Where one turn sends some rows of the set: a few examples, then the rows asked
q_563: [ 4.33  0.03 -0.99  2.29 -3.07 -2.76 -3.16  0.17 -1.50  0.24 -2.73  0.77
 -0.02  1.97 -0.27  0.93 -0.95 -0.63  1.41  1.78 -0.12]
q_811: [ 0.99 -3.73 -0.40  1.02 -0.10 -1.49 -2.34 -1.36 -1.88  1.29 -0.63  0.24
 -0.37  0.20  0.93  0.28  2.41  0.41  2.12 -0.15 -0.64]
q_255: [ 3.10 -1.34  0.61 -1.05 -1.98 -1.91 -4.84  2.96 -2.39  0.75  1.02  2.77
 -0.03  0.82  0.65 -0.46  2.09  3.20 -0.33 -0.23 -1.98]
q_191: [-0.52 -1.56  1.09 -0.39 -1.15 -1.06 -4.47  1.24 -3.65  1.68 -2.14  1.56
 -1.14  1.58  1.34  0.96  2.78  1.84 -0.03  1.66 -0.73]
q_636: [ 2.62 -1.63 -2.17 -1.76 -1.13 -2.41 -2.54  0.22 -0.66 -0.53  0.53  3.78
 -1.45  0.61  0.29  0.38  3.62 -0.07 -0.95 -1.04 -2.11]
q_471: [ 1.42  2.59 -2.21  1.46 -3.19 -2.80 -0.85  1.00 -1.92  3.08 -0.25  1.66
 -1.03  1.92  0.12 -0.07  0.56 -0.56 -0.20 -1.41 -3.32]
q_293: [-0.13 -0.01  0.57 -0.59 -0.11 -3.12 -2.94  1.36 -0.15 -0.36 -0.38  4.25
 -0.92  1.74 -1.00  0.60  0.66  1.29  0.55  0.26  1.86]
q_582: [ 0.44 -0.32 -1.95  0.48 -4.21 -0.45 -2.46  0.46 -1.63  1.83 -0.01  0.58
  2.40 -0.85 -0.10  4.05  3.17  2.01 -0.28  2.11  0.24]
q_953: [ 0.14  1.14 -0.99 -0.52 -0.66 -3.85 -2.90  1.19  0.73 -0.40  0.25  3.71
 -0.57  1.89 -1.45  0.60  1.19  1.46  0.05  0.36  1.70]
q_79: [ 0.08 -2.86 -0.44  2.55 -0.54 -1.10 -1.98 -1.87 -2.25  1.48 -0.20  0.23
  0.64  0.54  0.43 -0.40  2.53  0.50  2.18 -0.46 -1.01]
q_187: [ 0.49 -1.92  1.03  3.41 -2.39 -1.86 -3.73  2.12 -0.04  0.39  0.34  2.64
  1.84  3.00  0.58 -0.58  2.10  2.03 -1.63 -1.01  0.42]
q_960: [-0.58 -0.19 -0.51  3.16 -1.70 -0.55 -0.09  0.32 -1.01 -1.50 -0.25  3.45
  2.50 -0.44 -0.77  2.89  1.24  2.74 -1.25 -1.14 -2.63]
q_782: [ 1.74 -0.90 -1.72  1.35 -2.94 -0.14 -4.38  0.61 -1.41  2.34 -0.24  0.69
  2.10 -0.61 -0.69  1.30  0.57 -1.70  0.16  2.57 -0.04]
q_669: [-0.02 -0.48 -1.70 -0.48 -3.80 -0.51 -2.72  1.25 -2.01  2.22  0.34  0.87
  2.63 -0.69 -0.57  3.11  3.96  2.33 -0.56  1.03  0.22]
q_503: [ 3.45 -1.72 -0.96  1.00 -0.76 -1.22 -2.27  0.54 -1.43  0.88 -0.68  4.02
 -1.31 -0.68 -0.56  0.37  0.78  2.58  3.18  0.03  1.11]
q_585: [-0.14 -0.41 -1.59  0.31 -4.77 -0.86 -1.77  1.16 -1.62  1.52  0.51  1.05
  2.30 -0.26 -0.18  4.23  3.18  2.06 -0.42  1.74  0.49]
q_175: [ 1.53 -2.46 -1.16  2.13 -2.46  0.27 -2.16  0.40 -1.39  0.69 -2.48  5.07
 -1.97  1.24  1.11  0.47  3.64  0.86 -1.23 -1.14 -0.47]
q_268: [ 3.17 -0.40 -2.16  1.89 -1.71 -0.89 -1.92 -0.38 -1.36  1.40 -0.93  4.25
 -1.50 -0.81 -0.90  0.03  1.25  2.53  2.99  0.05  1.01]
q_170: [ 2.07 -0.39 -1.96  1.94 -2.73 -0.69 -3.61  0.70 -0.74  1.06 -0.01  0.50
  2.00 -0.85 -0.63  2.08 -0.40 -1.58  0.39  2.94 -0.54]
q_922: [ 2.93 -1.46 -2.82 -0.70 -1.45 -2.96 -2.44 -0.71 -0.84 -1.32  0.35  2.92
 -0.98 -0.09  0.67  0.30  3.37 -0.39 -0.46 -0.30 -2.98]
q_249: [ 1.97  1.31 -1.46  0.66 -5.19 -3.36 -0.39  1.63 -2.12  2.30  0.03  0.46
  0.43  2.22  0.49  2.14  3.00  3.24  0.42 -1.09 -0.87]
q_569: [-0.31 -0.46 -0.07  2.73 -1.55 -0.65 -0.30  0.38 -1.37 -1.21  0.14  3.14
  2.51  0.29 -0.95  3.72  0.91  3.47 -1.08 -0.53 -2.80]
q_883: [ 0.08  1.90 -2.07  2.61 -2.04  0.44 -1.37  1.53 -1.88  1.53 -0.16  4.27
  0.59 -0.54 -0.93  0.64  0.47 -0.16 -1.50 -0.79 -3.79]
q_494: [ 0.07 -2.69  1.64  2.74 -1.63 -1.63 -2.99  1.25 -0.02  0.33 -0.20  2.98
  0.67  2.61  0.60 -0.88  1.64  1.45 -1.15 -1.98  0.50]
q_484: [ 1.65  2.30 -1.66  1.25 -2.92 -2.79 -0.94  0.97 -2.55  2.09 -1.17  2.57
 -0.93  1.95  0.10 -1.01  1.39 -0.35 -0.39 -2.27 -3.50]
q_666: [-0.50  1.28 -1.49  2.87 -1.69  0.43 -1.43  0.85 -1.98  2.08 -0.02  4.20
  0.63 -0.57 -0.69  1.40 -0.09  0.08 -1.31 -0.26 -3.81]
q_439: [-1.77 -0.29  0.83  0.14 -0.68 -1.47 -3.95  1.58 -3.98  0.79 -1.88  1.43
 -0.45  1.89  0.45  0.96  2.64  2.14  0.24  2.04 -0.98]
q_608: [ 1.17 -1.99 -1.50  3.00 -3.01  0.03 -2.75  0.02 -1.96  0.48 -2.78  4.71
 -1.22  1.43  1.68  1.05  4.00  0.35 -1.59  0.43 -0.75]
q_283: [ 3.82  0.88 -0.62  3.18 -3.00 -2.70 -2.40  1.02 -1.48 -0.73 -2.25  1.12
  0.21  2.11 -0.32  1.37 -1.67 -0.16  1.29  1.83 -0.75]
q_428: [ 1.70  1.31 -1.49 -0.34 -4.51 -3.09 -0.80  1.28 -2.51  1.98 -0.52  0.90
  0.55  1.74  0.20  1.37  4.08  3.58  0.00 -1.95 -1.28]
q_943: [-0.28 -0.94 -0.04  2.79 -0.77 -1.05 -0.98  0.82 -0.91 -1.97 -0.88  3.86
  2.82 -0.29 -0.80  3.22  0.97  2.96 -1.11 -0.43 -1.72]
q_597: [-0.24  0.78 -1.11  3.03 -0.98  0.03 -1.73  1.34 -1.96  0.93 -0.88  4.88
  1.00 -0.44 -0.60  0.32  0.13 -0.57 -1.46 -0.89 -3.56]
q_726: [ 1.93  1.34 -1.24  0.46 -5.25 -2.76 -1.18  0.95 -2.45  2.34 -0.13 -0.09
  1.10  2.06  0.54  2.10  3.72  3.30  0.03 -0.78 -1.05]
q_424: [ 2.08  0.44 -0.22  1.87 -2.56 -3.36 -0.27  0.11 -1.44 -2.62 -2.15  1.35
  0.20  3.09 -0.74  3.49  0.27  2.80  0.23  0.32 -1.58]
q_468: [ 1.23  0.69  0.19  2.66 -2.43 -3.38 -0.09 -0.03 -1.36 -2.74 -2.51  1.93
  0.84  2.55 -0.27  3.32  0.51  2.69  0.26  0.06 -1.03]
q_974: [ 3.35 -0.34 -0.23 -0.32 -2.08 -2.35 -4.38  3.26 -2.63 -0.30  0.68  2.60
  0.05  0.09  0.22 -0.43  1.59  4.07  0.41  0.39 -2.48]
q_598: [ 1.41 -1.03 -1.70  1.99 -3.77 -0.08 -3.40  0.67 -0.87  1.08  0.40  0.80
  1.99 -0.77 -0.71  1.99 -0.17 -1.78 -0.19  2.69 -0.68]
q_770: [ 2.50 -0.23 -0.07  1.91 -2.07 -3.87 -0.96 -0.04 -0.90 -2.60 -2.86  1.68
  0.89  2.25 -0.39  3.24  0.56  3.05  0.64  0.35 -0.15]
q_788: [ 1.61  3.10 -1.98  0.92 -3.50 -2.67 -1.31  1.30 -2.38  2.59 -0.26  1.51
 -0.53  2.39 -0.17 -0.21  1.57 -0.31 -0.58 -1.43 -3.27]
q_14: [ 3.99  0.36 -1.11  2.78 -3.80 -2.01 -2.46  0.75 -1.50 -0.51 -2.18  0.99
 -0.55  2.01 -0.58  1.20 -1.69 -0.60  0.84  1.83 -1.31]

q_597 turns into q_484
q_191 turns into q_811
q_582 turns into q_170
Now these:
q_249 turns into q_585
q_922 turns into q_974

Where one turn sends some rows of the set: a few examples, then the rows asked
q_538: [-2.21 -1.19 -0.41 -3.41 -1.02 -0.80 -0.37  0.20 -3.52 -1.52  0.24 -0.74
  2.52 -1.06  1.53  1.26  0.08 -1.53 -1.38  2.25 -0.07 -0.13 -0.59 -0.23
 -0.94 -1.85 -1.02  0.24 -0.86 -3.07 -0.14 -0.75]
q_238: [ 1.40 -0.60 -1.70 -2.04  1.22 -0.20 -0.91 -0.84  0.20 -0.77  0.67  1.31
 -2.90 -2.12  0.71  2.57 -0.87 -1.28  3.02 -0.22 -0.09 -1.75  0.71  1.87
 -0.74  1.04  1.87  0.41  0.05 -1.06  0.79 -0.22]
q_60: [-0.60  1.92 -0.91  0.70 -2.00 -0.07 -1.34 -1.56  0.78  0.77 -0.67 -0.17
  1.56 -1.21 -0.15 -1.16 -1.56 -1.18  1.19  1.17 -0.02 -2.80  0.25  0.87
  0.26  1.01  3.01  2.56 -1.98 -0.35  1.81 -0.54]
q_196: [ 0.32 -1.74 -1.67  0.96  1.29 -0.36  1.51  1.98 -0.90 -0.85 -0.23 -0.26
 -0.97 -0.96 -0.16  0.42 -1.85  1.31 -0.86 -1.06  0.30 -0.58 -1.40 -1.15
  0.90  0.04 -0.82 -1.02  2.14 -0.18 -3.13  2.07]
q_333: [-1.79  0.86  0.13  0.31 -2.08  1.64  1.96 -1.58 -3.22 -1.69  0.01  1.20
 -0.11  0.47  1.35  1.39 -0.35 -0.11 -1.59  1.76  1.95 -1.16 -0.86 -0.14
 -1.76 -1.27 -1.21  3.20 -1.41  1.05  1.76 -0.52]
q_133: [-1.47  0.95 -1.52  0.26  0.05  0.13  1.60 -0.69 -2.34 -0.19 -2.26 -2.30
  3.02  0.99  0.43 -0.89  1.55  1.22 -1.60 -0.55 -0.35  0.92 -1.87 -1.42
  0.59 -1.09 -0.94 -1.05 -0.57  1.32 -2.22  0.24]
q_658: [-0.62  0.97 -0.73  0.19 -0.74  0.49  0.24  1.39 -0.71 -1.71  1.68 -1.27
  0.95 -0.47 -1.90  1.17 -1.51 -1.44  0.36  2.47 -1.88 -0.13  0.70  0.26
  3.05  1.16  1.73 -1.04 -0.76  0.65 -1.48  0.17]
q_250: [ 1.88 -0.31 -0.89  0.53  1.53  0.84  1.35  1.63  0.48 -1.55 -0.25  1.62
 -0.69  1.26  1.73 -0.01 -0.04  2.22  0.42 -1.25 -0.13  0.18 -1.65 -2.13
 -1.48  1.57  0.03 -1.40 -1.25  0.50 -1.91 -0.57]
q_267: [-0.64  1.18 -0.59 -0.81  0.56  0.50  0.56 -0.31  0.74  0.82 -0.26  2.06
 -1.61  1.50  1.32  0.87  1.67  0.81  2.71 -0.76  1.03  1.23  0.48 -1.95
  1.06  1.50  2.25 -2.40 -0.01  0.56 -0.66 -1.80]
q_57: [ 0.91 -0.19 -2.40 -1.85  0.87 -0.38 -0.10 -0.71  0.51 -1.27  0.82  1.21
 -2.59 -2.46  0.53  2.41 -1.15 -0.96  3.23 -0.87  0.73 -0.85  0.60  1.65
 -0.50  1.67  2.09  0.10  0.10 -1.91  1.05 -0.76]
q_564: [-1.08  1.34 -0.04  0.62 -0.40  1.07 -0.85  1.54 -0.78 -1.05  0.86 -1.24
  0.57 -0.16 -1.81  0.92 -1.54 -1.37  0.34  2.79 -2.37 -0.91  0.80  0.13
  2.44  0.90  1.63 -0.57 -0.76  0.50 -1.94 -0.03]
q_829: [ 1.11  1.30 -1.97 -1.57 -0.28  0.64  2.05 -3.07 -0.29  0.36 -1.89  0.59
 -2.50  0.02  3.10  1.67  0.91  0.94 -0.94 -1.85  1.94  0.13 -0.08 -1.79
 -2.57 -0.07 -1.05  1.23  2.13 -0.92 -0.90 -0.63]
q_397: [-0.40 -0.04 -0.15 -0.85 -1.49  1.07  0.31 -2.19 -1.79 -2.06  0.18  2.23
 -1.77 -0.73  0.70  1.55 -1.12 -0.05 -0.47  0.79  1.60 -1.17 -0.06  1.26
 -2.79 -0.26 -0.21  4.06 -1.58  0.67  2.07 -0.19]
q_42: [-1.85 -1.07 -1.21 -0.68 -0.06 -0.58  1.48 -0.09 -0.66  1.03 -0.54 -0.15
 -2.42 -0.58 -0.59  0.74  0.18 -0.26  1.85 -0.79  1.03  0.26  1.02 -0.33
  3.36 -0.40  1.15 -2.37  2.84  0.55 -1.73  0.61]
q_600: [ 0.26  0.44 -0.70 -2.23 -3.18 -0.91  1.69 -1.23  0.26  0.92 -0.37 -2.12
 -0.12 -1.26  1.09 -1.32 -0.95 -3.14 -0.52  2.18 -1.39 -1.24  1.92 -0.72
 -0.30  0.49  1.65  0.57 -0.74 -3.91  0.02 -0.19]
q_951: [ 0.62  1.38 -1.94 -0.65  0.02  0.67  3.01 -2.79 -0.28 -0.18 -2.31  0.50
 -2.55 -0.42  2.58  1.11  1.49  1.07 -0.88 -2.18  2.25  0.98 -0.18 -1.53
 -2.74  0.23 -0.73  0.97  1.26 -1.19 -0.58 -0.49]
q_855: [-0.86  0.41 -0.64 -1.96 -3.36 -0.49  0.99 -0.92  0.07  0.45 -1.19 -3.98
  1.60 -0.28  0.99 -1.84  0.21 -2.49 -2.07  1.48 -1.27 -0.73  1.28 -1.16
  0.47 -1.30  1.36  0.09 -0.59 -1.93 -0.79 -1.11]
q_372: [-0.59  1.63 -1.90  0.55 -1.56 -0.40  0.69 -2.98 -0.47  2.19 -1.23 -0.05
  0.64 -0.56  1.36 -1.22 -1.30 -0.70  1.44 -0.24  1.20 -3.05 -0.88  0.38
 -1.40  0.59  1.97  2.94 -1.71 -0.77  2.60 -0.12]
q_742: [-1.81 -0.99 -1.19 -3.68 -0.86 -0.66 -0.14 -1.45 -2.99 -0.85 -0.37 -1.06
  0.89 -0.52  2.08  1.43  0.31 -0.56 -2.91  0.34  1.26  0.83 -0.70 -1.01
 -2.63 -2.41 -1.31  1.76  0.24 -2.28 -0.34 -0.56]
q_885: [-1.67  0.95 -1.37 -0.20 -0.64  0.71  1.04 -0.74 -2.16 -0.02 -2.81 -2.60
  2.55  1.57  0.87 -1.14  1.06  1.24 -1.13 -0.76 -0.66 -0.04 -1.53 -1.44
  0.29 -1.44 -1.46 -0.98 -0.12  1.25 -2.54 -0.83]

q_250 turns into q_267
q_372 turns into q_600
Now these:
q_133 turns into q_951
q_855 turns into q_742
q_238 turns into q_564

